One turn moves each row of this set onto another row. After a few examples, where does it send each row asked below?
j_859: [ 14   1 -27   0  24  16  48 -47  -8  19  -1  -2  -2  27  -6   8  26  -8
  -6  -7  11  -6]
j_621: [-10   0  10   4 -11  23  65  -6   6   1  21 -17  20  10  18  -2 -17 -18
   1   8 -17 -25]
j_111: [  7  14 -24  -6 -22  29  31   1  -5 -12  29 -25 -32  32  17   8  -2 -11
 -13  -4  21 -17]
j_55: [-13  13  -8 -10  -6 -19  20 -19   5   5 -20  -6   5  17 -12  14  -4 -24
   3  -8 -17  -4]
j_991: [ 32  -3 -15  23  -7  -5  30  -9  33  -3  41 -20 -32  27   5   9   8 -18
 -14  10 -11   1]
j_975: [ -6   3  -6   4 -30  11  22   6  24  14  -9  -3   1  23 -30   6   0 -40
  -4   1  10 -27]
j_949: [-16   5  16  10   9  30  20   8  -7  15  16 -19  21 -14  -7   0  18  18
 -26  15  -7 -19]
j_529: [ 17 -12 -14  29 -25  23  30  38  17 -18  26 -19 -14   5   2 -13   4  -7
 -10  35  11 -26]
j_799: [ 25  -2 -24   6  31  -3  46   1  35   6  11   4  12  14 -25   3  12 -26
  -8  24   8 -17]
j_930: [ -9   5 -11  -5 -26   8  16   9  17  20  -9  -1   1  24 -34   7  -1 -35
  -1  10  13 -25]
j_39: [  3 -11 -21  29   3  47  -3  -9   8  -4 -14 -30   0  10   9  12  34 -25
  11  14 -19 -27]
j_338: [  2  25 -20  -4  21  24  26  13  12 -14  -3 -10  -8   5  23  39   8  -7
  12  20  16   4]
j_484: [ 38 -16  -7 -10  16  -8  25  -4  10  -1  31 -14 -22  38 -11  -9  16 -12
  -9  -4  14   8]
j_831: [ 34   8 -20  15  17   8  46  -9  35  -7  11   6   9   2 -29   5  14 -24
  -6  33 -14 -11]
j_657: [ -3 -23 -21   5  16  -5  33  -1 -12 -20  17  12  17  13  23   0  12 -29
  17   0  22 -39]
j_10: [-12  -3  13  30  -7  10  35 -22 -38  -4  16   6   9  -2  20  -3  36  -6
  25  11  -8  -7]
j_198: [  3 -13 -22  30  -1  53   1  -8  13  -6 -13 -29   2  14   5   6  27 -16
   9  11 -17 -37]
j_854: [  2 -15 -31  21 -24   6  20 -23  -6  -4  -4  -7 -14  -4   1  -4  28  -4
  41  44  -1 -40]
j_453: [ 21 -11 -19  -3  -8  28  17 -18  10  -3   6  -3  13 -23  16   1 -17   2
  15 -14 -12   1]
j_25: [  1 -13   4  37 -26  12  32  -4  10  -4  19 -23   7   3 -24  14  48  17
  -4  24  21 -20]
j_95: [-12 -22 -11  10   5  15  -3  -9  15 -26  -9 -19  16  37   9 -22  16 -27
   3  18 -10 -22]
j_344: [  5 -11 -28  -6  -7  23  18 -14  -1  -1 -22  12  10 -14   2 -27  -1  11
  -5  19  10   9]
j_376: [ 24 -15  25  15 -16   8   6   6  13   2  28 -13  32   6 -13 -14  18 -14
   6  17  -9 -36]
j_711: [  4  14 -26  -4  24  23  27  11   7 -14   1  -9  -2  13  25  35   3  -3
  14  21  21  11]
j_274: [-17 -29  11  30 -11  -4  38   3 -15  12  16 -20  18  -9  -1 -10  25   5
  30  16  -6 -26]
j_937: [ -2 -20 -19   6  23   5  63  16  -6  18  25 -15 -17  24  -8  -5  36   8
 -12   5 -15  -8]
j_965: [ -3  10  15   7  12  30  18   3 -25  18  -2 -12  15 -11   2 -11  29  14
 -20   7 -14 -13]
j_941: [-19   0   8 -21   0 -11  16  -5   2 -11  27  -9   1  30   2 -34   5  -6
 -14  14   9  -1]
j_142: [ 15 -10  -5  19 -13  18  43 -17   1   8  43   2 -39  -3   9 -11  27 -36
   4  28  22 -17]
j_888: [  1   7 -29  -9 -13  20  12   0 -10  -2  25 -33 -27  33  15  -5   8   2
 -10  -9  31 -22]
j_669: [ -1   7 -23  11   8 -15  28 -38 -23 -20   4 -19  -6  11  26   3   4  13
  18   0  -9  -3]
j_973: [  8   5 -37  15 -19   3  29 -23 -16 -10  -5  -1 -11   6   3  -9  31 -18
  49  28   5 -31]
j_832: [ 35  12  -2  -3   3  -9   8 -15  12   7  -4   1  -8  16  17  -4  38 -13
  -6  16 -39 -16]
j_517: [  0 -13 -19  -9 -13  19  15  -9   3   5 -19  13   3 -13  -3 -27  -3  19
   1  18   7   8]
j_492: [ 20 -22   1 -12   0  -2  -9  -9  -6   4  16 -29 -33   1   0   0 -11   9
   4  25  -7 -24]
j_656: [ 16   5 -29  29  -8  27  43   7   3 -18  38 -15 -25  -6 -20   6  34 -22
  -1  15  -7  14]
j_567: [ 17  21 -18  43   1   9  37 -11 -37  12   4 -11  -4  16 -10 -10  25   4
  19  13  17  11]
j_248: [ 12   4   7  -4  -1  16  -8  23  19 -13  19 -12   7   8  22  22   1 -14
  31  25  10 -15]
j_465: [-21 -25 -13 -11   4  -7  32   5  -3  -9  -8 -18  -9  24 -17  -5  46  12
   3  36  11 -24]
j_471: [ 31 -13   1  10 -16  20  45 -20 -42  24  19 -22 -10  17   1  16  35   1
  -2   7   9 -13]
j_389: [-11  -5 -22   9   9  13  31 -12  17  25  32 -15 -16  28 -19 -25  38   3
   2   5  31   1]
j_736: [ 13 -10   3  51   3 -15  45   6   6   2   7   2 -19   8   1 -13  26  11
  -4  40   7 -27]
j_38: [ 22  28  -5  31  -9  34  26  -7 -14  31  21   2 -15 -21   9   9  10 -20
  10  11  -8 -12]
j_187: [ 28   0 -24  16   8   5  28 -10  17  -5  37 -19  -3  -4   3  25  13 -28
  34  -5 -26 -24]

j_338 -> j_344
j_799 -> j_854
j_471 -> j_937
Now these:
j_55 -> j_95
j_657 -> j_492
j_975 -> j_39
j_991 -> j_10
j_949 -> j_831
j_669 -> j_941
j_529 -> j_38
j_389 -> j_25

One turn moves each row of this set onto another row. After a few examples, where does it send each row asked below?
j_357: [-19  -7 -19  -4   2  36 -25  -4   4   2 -11  21 -21   1 -15  -2  29 -11
 -14 -11 -30  13  -9]
j_31: [-20 -41   4   3   6  15  -3   5 -17 -10  18   6   7   4  14 -29   7  14
  14   7  -2  25  17]
j_509: [-24 -44  -4  -3  13   2 -10   8 -10  -7  17   1   8   1   9 -37   0  13
  -6  13 -18  28  15]
j_779: [ -4  22 -11 -25 -19  19 -12  22  -5   4  19  14 -18 -22 -19  -6  38  -9
 -14   0 -11 -32  -9]
j_203: [ -1   3   3  -1  17 -13  12  -3  -4  27  42  23 -10 -27 -29  -5  19 -23
  -7  18  -1  -3   8]
j_971: [-31 -46  -2   5   5   7  -1  11 -14  -5  19  13  17   6  11 -24 -15  17
  -5   8   0  22   9]
j_797: [-12  17  -1  -5 -32  21   4  27  -7  10  10  21 -14 -13 -19   4  17 -11
 -25  -8  -6 -38 -14]
j_289: [ 31 -13  26 -11  11 -12 -26  26  -2  -7   7 -11   7  17   2  17   8   7
  15   9 -17 -18  11]
j_706: [ 20 -27  21   3  -6 -17 -21  19 -17 -10  10 -17  -9   3 -13  19   4  12
  12  33  -6  -1  14]
j_827: [-12  20 -15 -14 -11  11  -2  29   5  13  12  16 -24 -33 -21  -6  16  -1
 -40   1 -14 -29  -9]
j_650: [-30   4  -7  -1 -21  35  -6  20 -11  10 -10  31 -18  -4 -11  -1  18  -4
 -26 -15  -8 -16 -23]
j_689: [ -4   2   6  -2   5 -10   8  -4 -12  24  45  28   3 -16 -29   2  17 -28
   1  15   5 -10   1]
j_170: [-28   6 -23 -14  -1  25 -17  22   0  11  -4  27 -26 -21 -13 -11  19   5
 -40  -6 -17  -8 -19]
j_974: [ -3  18   0  17  24 -16  10  -2   9 -10   1  -3  18  13   7 -34  11  34
  12  -1   9 -23  -7]
j_506: [  8  13  13  13  31 -25  -6 -10  15 -18   5 -17   9  11   4 -28  16  34
  -3  -1  -6 -12 -12]
j_298: [-10  15  -4  14  22 -23   6  -1  10  -9   3  -1  29  17   3 -33  -1  31
   0   1   6 -26 -14]
j_351: [ 11 -30  17  13  -3 -17  -8  26 -12  -4  10  -6  -9  -5 -11  29 -16  22
  -2  31   9  -3  11]
j_559: [ 22 -18  27  14  11  -9  -1  35   4   4  -1   0  -1   8   6  29 -19  21
  -2   4  -2 -19  12]
j_225: [-26  -9 -20   5  -1  43 -14   0   2   4  -8  35 -18  -2  -9  13  16   1
 -11 -16  -5   8 -12]
j_542: [-31 -11 -29  -9   5  28 -29   2   7   4  -5  30  -8  -2 -16   5   8  -3
 -29  -8 -20   8 -18]
j_950: [ -7  -2   8   6   6 -16  16  -1  -7  31  37  25  -2 -18 -32  -1   7 -29
 -15  16  -6  -8   4]
j_98: [ -3   7   9  17  26 -29  -2  -4  16 -13   5  -7  23  16   1 -19  -7  36
 -16  -3   2 -18 -22]
j_253: [ 23 -14   5 -16  32 -23 -27  36  13  -1  12  -5   2  -7   2  18 -13  26
 -10  16  -9 -14   9]
j_399: [ 13 -28   6  -7   7 -28 -27  25  -9  -8  17 -13  -6  -8 -16  18  -9  20
  -7  39  -4   0   9]
j_444: [ -3  18   0  16  25 -25   6  -2  11  -8  -2 -10  19  16   2 -42   9  28
   1   2  -6 -21  -8]
j_858: [-20  10 -14 -22 -11  33 -25  15 -10   3   0  23 -22  -9 -11 -11  40  -4
 -13  -9 -15 -11 -19]
j_24: [  4  11  17  20  21 -14   2  -9   9 -19   7  -5  18  19   8 -14   8  37
   8  -8  13 -19 -17]

j_444 -> j_974
j_509 -> j_31
Now these:
j_351 -> j_399
j_203 -> j_689
j_506 -> j_24
j_253 -> j_289
j_650 -> j_170
j_357 -> j_225
j_779 -> j_797

